The rows of R fall into 4 groups, and each row is roughly a mix of its group's hidden directions.
R, 152 rows:
[[ 35  -5   6   3  27 -10  -3   0   0  -6   3   2]
 [ 22   9   8  -2 -15  -3  10  17 -10 -16  23   8]
 [ 22  -3  13 -12  -1   8 -19 -18 -19   5  -3 -14]
 [-14 -11   9   8  16 -16  -7   2  -9 -19 -15 -22]
 [-20  -8  -6   7  18   3 -17 -17  17 -13  17  -5]
 [-12 -12   0  -5  13  25  -6   0   6  26  11 -16]
 [-15 -20  -9  12  11 -19   8 -17 -15  15   1   5]
 [  5  -4  -9  11 -29   9 -23 -16 -10   3   7  -9]
 [  4 -21   4   3 -17  14 -10   8  10  17 -26  -3]
 [  6 -10  19  -9 -12  16   4  13  10   1 -29 -10]
 [ 10   3  -6  25   7  23   5 -19   8   5  19  -2]
 [ 22  21   7  16  -1  24   1  -7  -6 -10  -7 -13]
 [ 32   5  10  14  13   5  15   6  -3 -12   6 -15]
 [  3 -19   6 -26  -6 -12   9 -25 -12   0  -9   0]
 [ -5  -7   8  -9 -25  11 -14   5 -10  24 -16  -9]
 [ 16   7  16   7  18   8 -27  -6   0 -15 -15   2]
 [ 16   4  18 -22   0   1  15  -1  -2 -19 -10  20]
 [-15  -7  -1   2 -14 -18   6  23  -3  13  25   3]
 [ 13  13 -13  -9   0  12 -30   6  13 -18  -3   4]
 [ -5   7   1  30   2   8   2  29   4  -4  16   7]
 [ -4   9 -12   4   6 -28  14  18  -2 -18 -17   2]
 [ -4 -25   9   0   1 -18  -9 -13 -19 -16   2  17]
 [  3  -3   3   5   0 -31   2 -30  -3 -11   2 -12]
 [-20 -14   6   6  -2  -3 -10   2   2 -22  -9 -29]
 [ 12  -3  15  -4  27  -5 -12  -9  17 -10 -14 -14]
 [ -6 -13  19  21 -15   1 -13   8   2  20 -13  13]
 [ -7   2  -6  23  14  18 -14 -25  -1   9   8   9]
 [ 33 -18  -3  -1  12   2 -19  11   8   7  -7   2]
 [ 25  -6   1  -9 -12  12  21   9  -1   5 -18 -18]
 [-27 -15   2  19   0   0 -11   8  -4  21   9 -11]
 [ 19  18 -15  -2 -13   2 -18 -19 -14  11  10  -4]
 [ 10 -12  -1 -15   3  -3  12 -19  16  30   3  -2]
 [ -1  -4  -5 -21  16 -20 -28 -14  -3   2  -5  -6]
 [  6  -3  10   3  23  13 -14 -30   6  14  -2   1]
 [ -3  -4  18  10 -19  11 -19 -15 -13 -22  -2  -4]
 [  3   2   5 -21  33   2  10  -1   3 -15  16  -5]
 [ 21 -19   6  15   6   5 -21   2   9  -1  15 -17]
 [-22 -18   8  14   6 -13  21   9  11   5 -16  -4]
 [ 15   9  21   1  13  -8  -9  -6 -17 -18 -10  19]
 [-13   8 -18  -5 -15  -3  10  25  18 -12  11  -8]
 [  6  15  -6  29 -20   7  -1 -12  17  -2  11   4]
 [  9   3   2   5 -31  18 -10  -4  10   1 -24   2]
 [ -6  -6 -26 -11  12   5  -2  27  11  -4  -2  17]
 [ -4 -18   6 -13  17  -4  -6  -8 -12 -21  24   6]
 [ 11  10   4 -20   1 -12   6  -3   4 -30 -14  15]
 [ -4   1  15   0   6 -17  34  -6 -15   9   9   2]
 [  7  12   9  13 -11 -32 -10  -2  -4  18   2  11]
 [ 11   3   3  14  35   0   6   8  14  -8 -14   7]
 [ -8  -8 -14 -11  14   2 -13   3 -17  -6  18  28]
 [ -1  -2  14 -17   7 -23  17   0   3 -29  -2  -4]
 [ 10   8 -13 -10 -30   9  -4  17  -5  17 -12   1]
 [  5   6  12 -15  32  16  -6  -5   5   0   4 -19]
 [ -9   9  20 -19 -16  18  24  -6  -5  -4   6  -4]
 [-15   6   6  27 -17   2   5  11   7  20 -18  -1]
 [ 23   5   5 -10 -10   6  17   1  -3  14 -27 -12]
 [ 12  26  -7  15 -26  -3   5  -1  14 -11   8   1]
 [  6  -6  22  11   0  17 -21 -11  -4  12 -16 -16]
 [ -6   9  13  17  19 -12   2  -5  10  19 -24   7]
 [  5   8  19   8  28  11  22   3   1   8 -11  -9]
 [-31   6   9   2 -20  -9  -9   5  -7  -4  20  -9]
 [ 14  10  -7  15 -24 -10  22  -3  -2  18   1 -12]
 [ -4  12  15   2  -9  22   4  -7  29   4 -15   9]
 [-10  -9  10   5 -27   8 -18   0  15  14   7  17]
 [  7   0   1 -18  19 -29  19 -13  -2   5   7  -5]
 [  0  16  18  18 -10  12 -20 -13 -16  -1  15   2]
 [-16   4   3  -1  11 -14   2  -5  29 -23 -11  -8]
 [-10  14 -18 -11   3  11  -1 -13  -9 -28  15   4]
 [-13 -27  -9 -11 -14   7   1  -6   0 -18  19 -10]
 [ 14  -3  32  15  -4  13  -9 -18  10  -6  -1   4]
 [-11   9 -20 -12  -1   1 -18  -4  29  -1   4 -15]
 [ -6  -7  20  -5  34  -7  14   1  -1  -6  -3  15]
 [  5  -2 -21 -15 -11  15  -4  -2  -6 -19  23 -14]
 [ 11  11  23   4  -8  20  -7  10  19 -18  -8  -6]
 [-14  -6   1 -29  -3   5 -23   1  14  12   8 -10]
 [ 16   0 -12   4   3  26  20   8 -10  15  -9 -14]
 [ -4   0   1  27   0 -21   5  -7 -10  -7  25  11]
 [ 18  -7   7  27   8  11  14   4   9 -21 -11  -2]
 [ 17  11  -5   8 -12  15 -12   0  -2  14   7  31]
 [ -5 -17 -14  -2 -10 -10   3 -16 -15  26 -19  -2]
 [ -5  10 -19 -19 -10  -1  12  25  16 -11  -2  -9]
 [ -9   3  -1 -15  17   2   5  -3  25 -28   9   7]
 [ 20  14  21  -1  -5  -3   1 -20   2 -19  17   7]
 [  6   4   8  -9 -31  -5 -11  10  -5  28   5  -1]
 [  7  -3 -30 -18  15  -5   9  16   8  -7 -14  -2]
 [  2 -14   0   5   4   0 -25 -22 -14   6  24  -4]
 [-20  19   1  -2   1  -8   8   3   2  16 -25  19]
 [ 11   2   1  17  25   0  24  -1 -10  21  -5   0]
 [ -8   2  16  18   9 -21  -9   9   4  21  -3  19]
 [ 15   1 -12   5  19  -3 -12  -4 -13  27 -11  17]
 [-17   7  22  17  -9 -16   9   1  -8  16  -6  17]
 [ 17 -11   0 -24   4  -1  -7  -7 -30   0  11   7]
 [ 22 -14   2  13   6  15   3 -18  20  17  -5  -7]
 [  4 -17   6   1 -24  14  -6 -10 -21 -16   7  13]
 [-37 -16   5   8  16  -3  -5   8   8  -1   7  -4]
 [-10  -4 -17  13 -14  -6  19 -16  13  14 -20  -1]
 [-15  -6  -5  15 -11  13  13  22   4 -11  22 -11]
 [ -5 -22  20  -6  13  -8 -13 -12 -25  -5   5   9]
 [ -8 -19 -11 -13   6   2   4  15  15  21 -22   6]
 [ 10   2  -4 -10   4  23  -3  -6   3  29 -19 -15]
 [ 10  -7   7  22   5  11   1   1  -5 -25  25  -6]
 [ -6   7   5  -8  31  17   4  -5  23  -8  -2 -11]
 [ -7 -13  17  -3  19   6  27  16  11 -11   0   1]
 [ -5 -11 -16 -23  -1   2  -3 -17  -6 -23  19  -5]
 [  5 -17  11   4   7  -5  14  -9   5 -27 -12 -22]
 [ -8 -20  -6 -25   4 -16   4  -1  -8 -19  -4  18]
 [ 10  29 -10   1   3  13   5   4 -18 -16   0  19]
 [  1  15   1 -21   2  25  -6   8 -17  -5 -19  10]
 [ -3  21   7  15 -14  17  27  11  -6  -2  -9  -6]
 [ 18  12  16  -3  12  12  20  -7  16  -5   8  19]
 [ 19  19  -6  -6  11  10  13 -12 -10 -25   7 -10]
 [ 12  22  -1  -4  24  18  -8  12   7 -15 -11  -6]
 [-16   0 -17  21  23  12  10   2  15  -1  -5 -14]
 [  7 -24   7  26 -11   8  11  -5   0  15  -9  14]
 [ -6 -25   6   6 -29   9   7  16   2  11  -2  -8]
 [-21  10  25 -12 -10 -13   4   2 -19 -10   9   8]
 [ 15   6   7  18 -19   3  -5  -9  -9  24  -6 -19]
 [  4   6 -10  15 -18  16  -9  19  20  -7   8  16]
 [-22  -5 -19  -7   3 -28  -2 -13   9  -4 -13   1]
 [ 16  -1 -11 -31  -3   5   4 -15  -4   1 -24  -3]
 [  7   9  -5   8  21 -10  -1  16 -11  17  -7  27]
 [ 14  26  11   7  -2   9  -2  -1  20 -21  11 -10]
 [-13  11 -12  28   3  -8  -9  -3  18  20  -2 -10]
 [ 15  15   6 -15   2 -12  -5 -21   0  20 -14 -16]
 [ -4  13   2  11 -15 -12   3  -4 -22 -23  22   0]
 [ 28  -5  13  12   2  13   7 -21  -6   8  -6  15]
 [ 21   6   5 -23  -9 -23 -12  -7 -14  -6  -3  10]
 [ -6  -7  -4  29  -9  -6  -3 -26  -6  19  -8  -3]
 [ 26  -2  16  -5 -11   2  -1 -27   6  -4   7  16]
 [-23   4  10  -2 -23  -1  18  -1  -2  17 -21   2]
 [  4 -12  -5  -7   3  14   8   5  15  33 -14  12]
 [ -9  -7   4  -8  34 -18  -9 -11  -5  -8 -16   2]
 [-11  14  -8  -3  -2   8  10   7  30 -15 -21  -2]
 [ 14   0 -13 -24  27   4   7  -6  -1 -20  -6  -4]
 [ -3   2 -10 -10   5 -21 -22   8  26  11  11   7]
 [ 14  -4  12  -9  16 -17   1 -15 -20   3  12 -21]
 [ -4  13  18  18  -7   4  -9 -26 -17 -11   9   5]
 [  0  13   1  14  16  -1 -26 -25  -3  -1  15  -8]
 [-11   8 -11   0 -12 -23  -2   1 -24 -16  18   2]
 [  7 -22  -5  -9  16  -2  16  -9 -11  15 -25  -3]
 [-26   7  17  19 -15   6   7  -4  -2   6 -17  12]
 [  7 -17  -8 -22   5 -16 -22 -15   3   5  15  -9]
 [-15   0  18 -26   2  -4   4   2  24  18   3  -3]
 [ -5 -13  -8 -21   8 -10  -3   0  17  19 -25  -1]
 [  8  28  -9  -1  -8   7  16   6  26  -2   0 -14]
 [  7   7 -32 -12  -7  10   0 -16 -10  18   3  10]
 [ 20   3  -4   5  32   9   3  -4   7 -24  -4  -2]
 [  4  28 -11  16  -3  19   3   3  16  -2  18   7]
 [  9   5   5 -16  -8 -11 -23 -24   4 -17  -8  10]
 [ 14  -5 -14 -27  -2  10   5  -1   6   6 -28  -9]
 [-20  -3   5   8  -8   8  -3 -19 -13 -25  15  11]
 [  9   9  -9  -6 -21  16 -22   5  -7  21 -13  -5]
 [ 14  -5  15  -7 -22  20 -15   8  -2   3 -22  -4]]
In each list below, one row fits none of the groups, and each other row fits one group, some only roughly. Which row is it?
  Q_280: [  2  12   1  15  25 -16   1  11   4  -7  28   0]
  Q_653: [  9  19  -7 -17 -18   5  -7  18  18 -17 -10   0]
  Q_594: [-10   2 -11 -13 -20  -7 -20  -6 -25 -14   5  -7]
  Q_450: [-4  3  4  6 25 22 23 13 14  2 10  0]
  Q_74: [-24   8   1  -3  -3   4  -8   2  -5 -34  10  13]
  Q_761: [  9  -9   4   5 -10   3  38   0   1  14 -11  -9]
  Q_546: [ 20  14  10   7   0  -2  31   8  -5   1   2 -21]
  Q_506: [ 13   0  -7  23  -5   7 -31 -13  -5 -13   8  -5]
  Q_249: [ -2  17  -7   7  14   8  -5  13   4   2 -24  27]
  Q_286: [-18 -17  -9 -12  -5 -12  18  11  19  11   9 -11]
 | Q_74
  Q_572: [ -2  -4  -9 -20  14 -10  15   3  -3  -6 -19  28]
  Q_982: [ 11   5 -12   6  -7  24  -4 -21  18 -20  -2  -1]
  Q_716: [ 10  13   8 -12  -8   8  20  28  14  -7   0 -12]
  Q_495: [  5   2  -9  11   4   1   8  -7 -24  17  31   7]
  Q_32: [-18 -13  -3 -19 -10  -5  -2  14  -2 -32  -1   1]
  Q_410: [-12   7 -23   3  12   4   9 -14   6  30  -5  -9]
  Q_823: [ -1   7  -8  21   7   0  -4 -27  12 -23 -13   3]
  Q_92: [-15 -29  -2   4   9  -1 -17   3  22  -4  11  -9]
  Q_83: [ -7  -9 -15 -23 -14 -10 -19  -7  -8   8 -22   7]
  Q_207: [ 4 -9  2 34 20  7  0 -3 -3 -7 16 14]
  Q_574: [ -3   6  -8  -6  -9 -11  -5  -7   5 -40   3  12]
 | Q_207
  Q_310: [  1   2 -17 -33  11  24  -9  -4   2   2  -5   5]
  Q_609: [  9  20  13   0  -6   4  23  11  20   1 -17  12]
  Q_57: [-18  -5 -13   1 -17   8  -6  16  -2 -26  -4 -18]
  Q_189: [-20   3  -7   6  -3   5  12  11 -13 -21   1 -28]
  Q_322: [ -8   5   3 -14  17  -1  18  21 -14  13 -15  16]
  Q_953: [  1   4  -9  -1 -20 -22  -8  25 -16   2  12  10]
  Q_468: [ -9  30   7  -4   1 -19  27  -5  -4   5  -2   1]
  Q_158: [  1   2 -21 -14  -3   9  -5  16  24  22   0  12]
  Q_181: [ -5  10 -22  -5  17   9   7  14 -16 -20  10  12]
  Q_722: [  4  -9 -16 -10   7  -6  32 -13 -10  12  -1 -14]
  Q_976: [  9  -8 -12   9  -1  -5   2   5  30  26   4  14]
 | Q_181
  Q_589: [ -4 -12   3  24   0   0 -22  17   1   1  23  11]
  Q_901: [ -1   6  -5   5 -12  26  26   9   2  19   5  11]
  Q_534: [ -2  -7  -2   2 -28   8  -6  21  -2  -8  -5  27]
  Q_821: [  0  23   8   9  17  -1   3 -20  -7  -9 -19  17]
  Q_114: [  1   0  23  17  -3  11   2 -13  14  27  12  -5]
  Q_683: [-13   3  -5   1  -4 -21  -4  16  -3  26  -9 -23]
  Q_17: [-12   2 -10  -5 -18  18  26  17  -5 -14   3  -6]
  Q_689: [  2  -1  11  -7   2   3  -4 -19   6 -37  -2  16]
  Q_826: [ -2 -14  -3  -5   6  -8   9  38  -4 -16  -4   2]
  Q_988: [ -8 -18  27  -6  10  16 -17  11   0   5 -15  -9]
 | Q_826
  Q_381: [ -3  -8   3   1 -19 -30  12 -10   1  -2 -20 -15]
  Q_89: [ -2 -14   8   2   9  -6 -21 -10  -7  -3  15 -31]
  Q_951: [-33 -14  -6  -6  -8   0 -13  13  10  -6  14 -11]
  Q_121: [-13 -19  -2   1   5 -18   6 -27   4 -18 -11  10]
  Q_813: [ -7   1 -17   5  14 -24 -28   7  -1 -13   4  -6]
  Q_95: [-11  14 -17  -4 -14 -17  -3  19  16   3 -19  -9]
  Q_261: [  6  20   6  -8  -5 -17  -8  23   6 -20  16  -2]
  Q_126: [ -8   9 -16  29  -6 -12  -2  11  -8  11 -16 -14]
  Q_975: [ 20   1 -11  -9  -2 -25   0 -19   9   2  19  13]
  Q_526: [  1  14 -19  10  -7 -20   7 -14  -8  23   9 -12]
  Q_647: [ 24   7  -3   8 -17  12  11  -6 -20 -16 -15   4]
  Q_400: [ 20   4   3 -26 -13  -4  16  20 -15   2  -1   4]
 | Q_89
  Q_336: [-11  13  -1   0 -12  37  -6   8  -7   0  -7 -15]
  Q_202: [ -8  -2  -1 -10 -24   7  31   0  -3   4 -12 -16]
  Q_937: [-13   7  24  13 -12  17 -20  10  -6   2   4  15]
  Q_947: [-18 -23  13  10   1 -12   2  27  -7   5  -9   3]
  Q_85: [ -2  -4  -5 -22  -9 -25  17  -1   5 -23  -5   8]
  Q_503: [-11 -11 -19  -7 -20  -7 -10 -14  -3  11 -24   7]
  Q_724: [ -4  -9  10  22 -13   7  -4   8  10   7  17 -27]
  Q_704: [ 10  -3 -11   4  -3  -1  14 -32 -18  18   7  -2]
  Q_90: [-21  -5 -11  15   2   4   9   7   8 -28  19  -3]
  Q_929: [ 12  15 -15 -30  -5   0  10  -3 -18  -9  -9  10]
  Q_558: [-16   9  -8  -3  -7 -21  14  -1 -14  25 -11  12]
  Q_842: [  4   6  21  31   6 -11 -12 -11   1  -4   8 -16]
  Q_184: [ 20  -7   3 -30 -17   4  -4  14 -16  -6   1   6]
  Q_478: [ 17  -3  12   9 -27  -2  -6 -12 -22  -7  -1  15]
 | Q_558
  Q_197: [ -5 -31  10  13  -2  -7 -23   3   0   1  10  16]
  Q_420: [ 19  -1  10  -3 -13  -7  -3  -8 -29   4 -23   8]
  Q_212: [-13   5   2  -8  10  -4  -7 -17   1   3 -30  24]
  Q_430: [ 20  16 -17  -7   0  -4  15   0  19 -16  19   3]
  Q_38: [ -2  -6 -23   7   6   9   6 -11 -16  13  18  24]
  Q_541: [  7  10 -10   2  -8  22  -4  -5 -19 -27  16   3]
  Q_649: [-17 -20   4  -9 -19   8   0  13  25   5 -12  -4]
  Q_337: [-12   8 -24   2 -22   5 -10   3  20   6   0 -20]
  Q_812: [  1  -6  -8  -9  29   3   5 -17 -17  19  11  -8]
  Q_230: [ 25  14  -1 -25   2   3 -10 -22   5  -7  -5   5]
  Q_427: [ -4  11   6   8  14  16 -21  15  -9 -23   7  12]
 | Q_427
  Q_862: [  8  34   7  -7   2   4   7 -13 -11   5 -23   3]
  Q_700: [ 13  -8  29  -4 -10  -7  11 -24  -5 -12  -5   8]
  Q_885: [ 12   2  -2 -12 -30   5  16  21   8   6 -13  -4]
  Q_86: [-15   4   5  29   1   2  -3  26 -13   0  -6  13]
  Q_10: [-19   7   9   0  -3  15 -25  -1  13  15   7 -19]
  Q_233: [  9  22   2 -14   4  18   4   3  27 -17  -2 -10]
  Q_877: [ -7  -7 -17 -23  -2   1  13 -14 -16  14  -4 -22]
  Q_106: [ 23   7   1 -10  13  11  -8 -25   1  23  -2  -1]
  Q_458: [-10  -7  -4 -15  17 -28  -8   8  18 -10  -5 -12]
  Q_769: [  3  16   6  16  11   4  -2  26  -6 -16  -3  24]
  Q_355: [  2   1   0 -15  -3 -35  -7  13 -15  -3  16   6]
  Q_152: [-15  -7   6   9 -19  11  21  24  -9 -10  -8   4]
  Q_164: [  7 -15  19   7   2  25 -13   6 -17  16  -6  11]
  Q_133: [ 14  11  24  10 -10   4 -15   2  -4 -27  -5 -12]
  Q_625: [ 16   1   1  -8  15  -1   4  -9 -17 -16 -31   0]
 | Q_133
  Q_938: [ -7  -1  10   1  16 -14  24   6   5  29  10   1]
  Q_643: [-24  -2   7   4 -25  16  -9   9 -16   2  -4  13]
  Q_375: [ -6   6  -6  28   6  14   2  -7   1 -23  12  18]
  Q_557: [-14   4  -2  -3 -27   9   9  -4 -29 -12   8  -7]
  Q_9: [  1  20  10   4  20 -13  -3   9   8 -14  23 -16]
  Q_603: [  0  11   0   9  -4  21 -16   2  -1   0 -31  18]
  Q_344: [-21  -9   9  -9  -2  10  -8  14   2  32  -4 -11]
  Q_386: [ 15   4  -1  -9   5  12 -17 -35  -8   6  -4  -7]
  Q_398: [-23  -3   1   3 -10   3  21   8  -8   0 -19  25]
  Q_168: [ 11  -6  13  13 -11  36   8  -3   4  -2  -7  13]
  Q_87: [-18 -13 -23   2  -4  17  -4   6   4  -9  16 -22]
  Q_117: [-20 -22  -8   2  20   5   6   6  21 -16  -3  -4]
  Q_967: [ 22  16   9  -7  15   2  -1 -13 -19  16  -5  16]
  Q_367: [15 15  5 -6  4  6 19 24 -1 -1 26 -1]
  Q_227: [  6  25   1  -7 -11 -18   9  12  22  -5 -11  12]
 | Q_375
  Q_742: [-22  -5  14  -6 -14 -20  18  -7 -14 -11  11  -6]
  Q_997: [-4  3 17 20 -1  8 -8 -7 -5 35  4  4]
  Q_992: [ -4 -24  14  -6   6  15 -18 -15  -6   0 -22   3]
  Q_482: [-12 -12  15   9  18  26   6   1  16 -11  -9  11]
  Q_624: [ 20  27  -4  -5 -16  13   2   1  -6   3  -2 -22]
  Q_69: [  9 -11 -10   9  11  26  -4 -21 -14   3  12 -15]
  Q_732: [  1 -32  -1 -21 -11   1   4  -5   7   5 -21  -5]
  Q_298: [ -9  35   8  10   5  -5  14  -2   1   6   6 -20]
  Q_521: [ -8   0 -20 -15   3 -34  -5   7 -14   7   7   1]
  Q_516: [  2   3 -14   5  15 -15  -6  29  17  19   5   3]
  Q_319: [ 12  -6  24   5 -19   1   9  -3 -23  -8   4  19]
  Q_60: [  3  -6  31   3   7 -22 -10 -16   2   7   8  14]
  Q_955: [ -3 -17   7  20  -8  -5 -11  28   9  13  14   2]
  Q_476: [-19  20 -12   2  -4  17 -18  22  10  -3   6  -7]
  Q_709: [-10   9  12  11  21   8   7  -6  23  -6  24  -5]
 | Q_709
